(in the rows, 128 means zero)
Each named turn below is shown by a few rows before and after it. Which turns, in which order, take the first row of each later pair to the second? The first pair is answered.
j30 (before -> after):
131, 146, 109, 123, 97, 148, 134, 132, 123, 122 -> 129, 147, 113, 121, 94, 144, 137, 125, 128, 126
124, 145, 125, 131, 120, 125, 111, 107, 143, 112 -> 132, 143, 117, 141, 128, 134, 107, 123, 132, 103
125, 130, 128, 120, 126, 136, 134, 136, 124, 151 -> 127, 129, 126, 122, 127, 137, 132, 141, 121, 149
122, 127, 122, 97, 117, 123, 128, 150, 117, 146 -> 120, 125, 123, 100, 119, 133, 122, 138, 137, 158
j913 (before -> after):
158, 126, 131, 148, 139, 183, 147, 104, 165, 105 -> 153, 133, 136, 144, 138, 167, 145, 89, 169, 95
125, 104, 129, 136, 137, 178, 149, 119, 131, 134 -> 126, 102, 139, 142, 145, 168, 142, 105, 141, 129
122, 123, 126, 123, 137, 134, 122, 152, 124, 139 -> 123, 120, 130, 129, 146, 134, 117, 147, 132, 138
143, 110, 106, 145, 142, 165, 125, 123, 129, 124 -> 142, 111, 116, 147, 150, 154, 118, 108, 138, 118
j260 (before -> after):
124, 127, 106, 125, 127, 137, 115, 127, 137, 142 -> 131, 131, 114, 112, 114, 138, 136, 115, 138, 131
139, 91, 148, 138, 178, 115, 151, 169, 85, 138 -> 115, 100, 120, 157, 173, 144, 91, 151, 142, 175
117, 151, 116, 119, 129, 69, 102, 129, 121, 100 -> 112, 151, 110, 122, 127, 74, 90, 123, 136, 108
j251 (before -> after):
123, 118, 103, 143, 140, 153, 125, 161, 110, 144 -> 135, 125, 110, 159, 153, 155, 107, 137, 128, 118
135, 120, 129, 141, 139, 120, 119, 131, 123, 130 -> 130, 121, 129, 139, 137, 116, 120, 129, 124, 134
145, 125, 114, 144, 124, 170, 131, 133, 122, 118 -> 132, 134, 120, 148, 126, 146, 106, 101, 148, 114
138, 99, 142, 115, 122, 112, 180, 128, 99, 121 -> 155, 104, 148, 133, 136, 122, 167, 109, 114, 91
Now pairs of rows:
Between the rows of a pair lie two turns.
131, 132, 141, 143, 151, 86, 120, 120, 135, 72 -> 118, 138, 142, 131, 133, 107, 118, 90, 182, 104
j913 j30
151, 117, 135, 143, 122, 145, 145, 135, 90, 95 -> 155, 114, 139, 154, 137, 146, 135, 128, 101, 95
j913 j913
131, 145, 118, 111, 96, 124, 137, 126, 109, 102 -> 138, 134, 138, 109, 108, 122, 158, 118, 112, 105
j30 j260
128, 113, 90, 144, 111, 180, 129, 135, 137, 146 -> 144, 109, 106, 140, 112, 186, 152, 122, 142, 134
j260 j913
125, 133, 130, 116, 115, 127, 140, 142, 106, 121 -> 125, 129, 135, 114, 113, 147, 147, 129, 130, 138
j30 j251
144, 110, 143, 132, 146, 129, 124, 135, 133, 90 -> 137, 111, 150, 127, 141, 129, 126, 113, 156, 104
j30 j30
122, 115, 155, 103, 114, 168, 151, 127, 147, 143 -> 138, 105, 149, 133, 147, 179, 132, 143, 139, 126
j30 j913
122, 133, 108, 145, 146, 101, 81, 131, 119, 99 -> 104, 133, 113, 107, 116, 79, 122, 146, 99, 134
j30 j251
126, 135, 126, 138, 121, 136, 118, 119, 140, 110 -> 124, 138, 130, 129, 115, 124, 125, 118, 132, 107
j30 j30
150, 114, 127, 105, 104, 156, 155, 126, 112, 133 -> 133, 112, 143, 97, 108, 123, 158, 116, 114, 150
j260 j30
147, 131, 137, 128, 130, 154, 158, 125, 110, 105 -> 125, 133, 149, 111, 126, 107, 160, 115, 106, 120
j260 j30
122, 137, 113, 124, 114, 163, 120, 132, 129, 154 -> 134, 132, 128, 113, 117, 146, 152, 142, 96, 134
j260 j260
125, 154, 127, 141, 135, 86, 85, 103, 136, 91 -> 132, 151, 123, 150, 139, 114, 78, 96, 156, 92
j260 j30
97, 137, 146, 117, 142, 69, 116, 124, 129, 161 -> 114, 143, 141, 118, 123, 132, 120, 88, 183, 159
j30 j260
140, 113, 157, 143, 145, 125, 127, 123, 145, 144 -> 137, 109, 153, 134, 137, 126, 139, 139, 133, 157
j251 j251
112, 126, 135, 126, 142, 119, 110, 126, 136, 143 -> 113, 132, 128, 125, 131, 137, 106, 120, 146, 138
j30 j260
109, 101, 107, 145, 137, 116, 102, 150, 124, 123 -> 103, 109, 121, 131, 127, 86, 113, 133, 124, 118
j913 j30
125, 136, 140, 93, 97, 97, 149, 111, 113, 123 -> 148, 124, 153, 104, 112, 141, 163, 96, 139, 126
j30 j260
113, 144, 76, 125, 96, 156, 103, 158, 121, 130 -> 106, 148, 92, 102, 83, 117, 129, 153, 99, 122
j30 j260
127, 113, 114, 161, 156, 168, 62, 143, 149, 152 -> 113, 133, 131, 103, 87, 163, 118, 93, 181, 167
j260 j251
102, 124, 118, 112, 117, 122, 144, 132, 154, 193 -> 114, 122, 132, 101, 111, 123, 173, 122, 149, 177
j913 j260
133, 115, 117, 162, 168, 139, 106, 133, 139, 114 -> 95, 126, 124, 131, 145, 87, 107, 120, 141, 144
j913 j251
105, 129, 109, 133, 142, 119, 112, 160, 114, 155 -> 114, 145, 124, 101, 98, 133, 154, 114, 141, 138
j260 j260
119, 126, 148, 125, 132, 94, 135, 110, 135, 140 -> 134, 122, 136, 116, 117, 118, 162, 140, 106, 133
j913 j251
134, 132, 122, 104, 119, 98, 120, 130, 92, 105 -> 113, 133, 121, 107, 120, 92, 96, 110, 125, 137
j260 j30
115, 125, 145, 118, 133, 92, 136, 103, 133, 121 -> 127, 123, 132, 106, 117, 115, 163, 134, 103, 117
j913 j251
157, 135, 156, 138, 179, 99, 130, 108, 140, 88 -> 147, 141, 140, 147, 177, 115, 100, 98, 171, 106
j260 j260
127, 162, 145, 149, 136, 135, 96, 112, 141, 114 -> 113, 152, 134, 123, 112, 136, 131, 156, 104, 160
j251 j251
142, 120, 132, 147, 145, 132, 116, 137, 108, 107 -> 127, 126, 146, 116, 121, 102, 143, 121, 106, 120
j30 j251
162, 126, 144, 147, 121, 173, 168, 107, 141, 93 -> 159, 114, 138, 165, 153, 145, 148, 157, 95, 91
j30 j260
126, 120, 138, 104, 104, 136, 164, 120, 114, 142 -> 127, 103, 135, 130, 143, 133, 144, 151, 95, 150
j260 j913
160, 122, 131, 134, 145, 169, 126, 96, 135, 129 -> 163, 123, 144, 128, 148, 151, 141, 91, 124, 114
j260 j913
169, 137, 121, 157, 199, 129, 119, 157, 81, 62 -> 118, 158, 136, 143, 190, 53, 81, 100, 123, 87
j913 j251
127, 156, 141, 113, 119, 80, 132, 123, 97, 77 -> 108, 147, 121, 134, 140, 77, 89, 154, 92, 109
j251 j260
129, 141, 115, 148, 123, 124, 95, 136, 125, 93 -> 125, 150, 118, 135, 105, 120, 107, 121, 131, 89
j260 j30
103, 132, 135, 89, 100, 87, 135, 120, 118, 129 -> 131, 116, 127, 109, 123, 116, 143, 167, 79, 111
j260 j251
109, 125, 146, 120, 144, 121, 135, 111, 143, 176 -> 132, 115, 133, 146, 162, 160, 125, 136, 132, 161
j260 j30
166, 123, 106, 122, 134, 194, 140, 123, 139, 136 -> 173, 114, 113, 126, 152, 176, 150, 148, 106, 126
j260 j260
136, 119, 143, 150, 146, 101, 117, 123, 97, 87 -> 116, 125, 155, 131, 124, 97, 122, 77, 147, 117
j913 j30
134, 88, 133, 147, 170, 80, 111, 116, 151, 129 -> 135, 97, 130, 138, 156, 61, 116, 118, 132, 109
j30 j913
133, 120, 140, 123, 140, 120, 143, 124, 115, 113 -> 120, 122, 124, 137, 143, 134, 110, 119, 143, 134
j260 j260
119, 116, 103, 142, 115, 172, 98, 153, 133, 152 -> 143, 121, 133, 107, 90, 158, 168, 137, 108, 115
j260 j260
127, 118, 116, 137, 143, 160, 99, 130, 143, 126 -> 122, 129, 132, 107, 111, 144, 131, 99, 155, 123
j251 j260
129, 104, 188, 80, 115, 71, 212, 102, 128, 109 -> 171, 100, 173, 100, 122, 130, 221, 123, 114, 67
j913 j251
95, 139, 121, 146, 146, 76, 75, 101, 148, 141 -> 94, 156, 126, 111, 101, 67, 110, 87, 139, 125
j913 j260
130, 131, 127, 129, 122, 106, 96, 106, 141, 102 -> 128, 131, 117, 129, 113, 126, 92, 107, 152, 112
j913 j30
113, 133, 146, 127, 124, 116, 131, 120, 123, 128 -> 115, 133, 143, 137, 128, 130, 118, 115, 137, 130
j30 j913
130, 129, 127, 109, 129, 130, 152, 151, 126, 148 -> 123, 131, 118, 117, 130, 137, 134, 149, 139, 159
j260 j260
131, 100, 125, 136, 170, 109, 108, 193, 101, 127 -> 109, 113, 99, 128, 135, 149, 85, 169, 157, 172
j260 j251
102, 143, 110, 114, 96, 120, 107, 109, 139, 138 -> 120, 132, 100, 115, 92, 155, 130, 143, 113, 135
j913 j251
141, 139, 121, 137, 158, 145, 126, 154, 122, 137 -> 140, 151, 128, 132, 145, 147, 120, 112, 155, 125
j251 j260
78, 142, 112, 111, 114, 82, 94, 146, 123, 188 -> 134, 107, 109, 148, 158, 162, 120, 196, 98, 169
j251 j913
136, 141, 116, 160, 146, 151, 98, 126, 145, 143 -> 142, 145, 117, 145, 138, 118, 122, 154, 87, 113
j30 j913
135, 121, 119, 121, 107, 148, 157, 153, 102, 145 -> 124, 122, 105, 131, 108, 160, 129, 150, 124, 161
j260 j260
95, 135, 113, 96, 106, 95, 122, 124, 136, 126 -> 98, 131, 104, 94, 102, 109, 133, 146, 120, 133
j913 j260
145, 162, 122, 123, 93, 140, 142, 94, 160, 91 -> 157, 161, 111, 131, 100, 141, 139, 125, 125, 71
j30 j30
149, 141, 138, 126, 118, 106, 155, 106, 100, 48 -> 106, 139, 152, 118, 125, 56, 133, 80, 131, 101
j260 j30
141, 126, 130, 122, 129, 112, 167, 144, 120, 145 -> 153, 129, 139, 129, 136, 120, 167, 118, 140, 124
j251 j30
117, 134, 144, 123, 131, 143, 129, 155, 152, 177 -> 145, 135, 147, 146, 152, 168, 121, 142, 163, 133
j251 j251
124, 140, 128, 119, 129, 116, 114, 126, 115, 112 -> 117, 142, 127, 112, 118, 122, 115, 116, 129, 126
j30 j913
95, 143, 107, 135, 119, 120, 76, 96, 167, 131 -> 135, 133, 105, 150, 126, 177, 97, 102, 168, 104
j260 j30
118, 111, 108, 136, 105, 161, 118, 140, 134, 138 -> 131, 110, 123, 122, 102, 150, 153, 145, 109, 118
j260 j260
133, 131, 142, 129, 143, 115, 126, 118, 122, 121 -> 121, 129, 141, 122, 138, 113, 127, 121, 127, 143
j30 j251
112, 141, 113, 129, 122, 136, 137, 135, 89, 136 -> 127, 137, 115, 151, 146, 154, 120, 123, 106, 118
j913 j251
135, 133, 119, 120, 116, 135, 125, 161, 93, 130 -> 151, 135, 127, 141, 136, 144, 108, 136, 112, 97
j251 j913
101, 110, 169, 134, 149, 77, 129, 101, 117, 161 -> 91, 114, 156, 131, 139, 74, 115, 112, 111, 169
j913 j260
147, 154, 110, 132, 124, 122, 116, 87, 164, 97 -> 156, 136, 117, 143, 158, 93, 124, 130, 109, 85
j260 j260
109, 137, 107, 116, 109, 107, 105, 107, 151, 137 -> 131, 140, 102, 117, 98, 141, 120, 105, 153, 114
j30 j260
105, 131, 128, 113, 113, 106, 139, 119, 116, 148 -> 120, 128, 130, 116, 112, 144, 150, 104, 141, 147
j30 j260
113, 120, 118, 141, 148, 127, 100, 120, 124, 143 -> 110, 125, 118, 113, 113, 137, 134, 113, 128, 159
j260 j251
93, 117, 133, 126, 156, 138, 120, 104, 184, 195 -> 125, 108, 119, 169, 203, 136, 91, 160, 121, 133
j30 j913
113, 137, 97, 136, 139, 148, 125, 147, 121, 124 -> 118, 147, 105, 129, 129, 151, 129, 116, 144, 109
j251 j260
167, 123, 122, 145, 125, 200, 137, 122, 147, 90 -> 144, 136, 150, 103, 93, 148, 172, 80, 160, 100
j30 j30
142, 141, 130, 113, 91, 170, 142, 105, 146, 105 -> 127, 146, 126, 105, 81, 159, 135, 101, 150, 118
j251 j913
129, 145, 117, 120, 103, 127, 114, 128, 121, 103 -> 131, 142, 115, 130, 111, 145, 104, 124, 136, 111
j30 j30
123, 156, 104, 129, 98, 122, 93, 109, 132, 73 -> 94, 152, 102, 105, 78, 103, 105, 117, 132, 122
j30 j251
153, 105, 140, 132, 129, 160, 149, 120, 133, 123 -> 155, 107, 142, 133, 135, 144, 150, 125, 115, 106
j913 j30
117, 130, 99, 129, 144, 182, 137, 141, 116, 154 -> 141, 141, 114, 132, 149, 163, 147, 126, 98, 86
j30 j251
144, 128, 101, 126, 145, 167, 100, 145, 116, 73 -> 143, 130, 111, 129, 153, 149, 92, 123, 129, 63
j913 j913
106, 134, 125, 107, 111, 110, 143, 124, 125, 147 -> 146, 131, 127, 133, 132, 150, 146, 124, 127, 95
j251 j251
110, 119, 129, 137, 163, 77, 110, 114, 167, 152 -> 141, 112, 105, 166, 176, 136, 95, 144, 159, 127
j260 j30
132, 126, 126, 153, 148, 143, 89, 105, 173, 132 -> 127, 138, 120, 148, 146, 93, 81, 131, 117, 97
j30 j251
118, 120, 117, 123, 135, 137, 147, 145, 125, 153 -> 133, 121, 117, 135, 140, 160, 145, 138, 133, 132
j260 j251
149, 136, 132, 127, 124, 135, 145, 134, 102, 94 -> 121, 142, 143, 111, 117, 90, 139, 116, 112, 118
j260 j30
132, 141, 139, 124, 133, 104, 141, 123, 115, 90 -> 121, 135, 118, 140, 145, 111, 112, 155, 103, 111
j913 j260
131, 99, 143, 153, 169, 168, 139, 127, 161, 169 -> 129, 110, 154, 135, 148, 161, 155, 97, 178, 162
j260 j251
106, 117, 134, 132, 140, 85, 141, 133, 129, 126 -> 118, 108, 129, 134, 143, 105, 155, 156, 114, 127
j251 j913
130, 175, 122, 104, 74, 110, 126, 86, 134, 70 -> 118, 162, 98, 87, 51, 135, 150, 145, 102, 124
j251 j913
102, 142, 124, 117, 112, 96, 104, 121, 116, 137 -> 115, 145, 131, 108, 99, 126, 124, 93, 145, 133
j30 j260
135, 97, 155, 134, 115, 146, 150, 136, 147, 176 -> 158, 95, 162, 146, 130, 158, 153, 130, 145, 139
j260 j251
118, 146, 115, 164, 136, 161, 105, 135, 132, 97 -> 93, 158, 122, 139, 108, 135, 111, 102, 156, 119
j260 j251
144, 121, 132, 136, 123, 152, 125, 127, 134, 128 -> 129, 126, 139, 132, 124, 130, 115, 110, 146, 139
j913 j251
95, 133, 136, 129, 127, 112, 100, 105, 169, 166 -> 119, 141, 110, 137, 109, 165, 97, 113, 173, 136
j30 j260
126, 133, 140, 119, 138, 87, 118, 125, 142, 109 -> 120, 125, 129, 105, 125, 98, 139, 158, 119, 135
j251 j913
121, 137, 142, 132, 122, 116, 120, 127, 113, 135 -> 135, 136, 141, 138, 125, 132, 125, 133, 106, 121
j251 j251
134, 112, 130, 143, 155, 153, 93, 126, 153, 134 -> 125, 114, 120, 132, 146, 121, 97, 165, 101, 128
j251 j30
141, 115, 122, 134, 124, 178, 162, 133, 141, 145 -> 142, 114, 141, 147, 148, 157, 146, 103, 164, 133
j913 j913
137, 118, 100, 151, 141, 182, 120, 155, 119, 132 -> 141, 138, 123, 137, 120, 167, 130, 87, 160, 99
j251 j260
105, 155, 114, 129, 112, 116, 129, 165, 138, 177 -> 111, 144, 121, 148, 136, 124, 115, 160, 153, 179
j913 j913
141, 112, 147, 139, 147, 128, 119, 125, 118, 137 -> 137, 113, 146, 135, 147, 118, 117, 126, 111, 136
j251 j30
119, 146, 83, 137, 112, 157, 101, 160, 117, 106 -> 99, 156, 88, 135, 111, 130, 81, 136, 137, 118
j251 j251
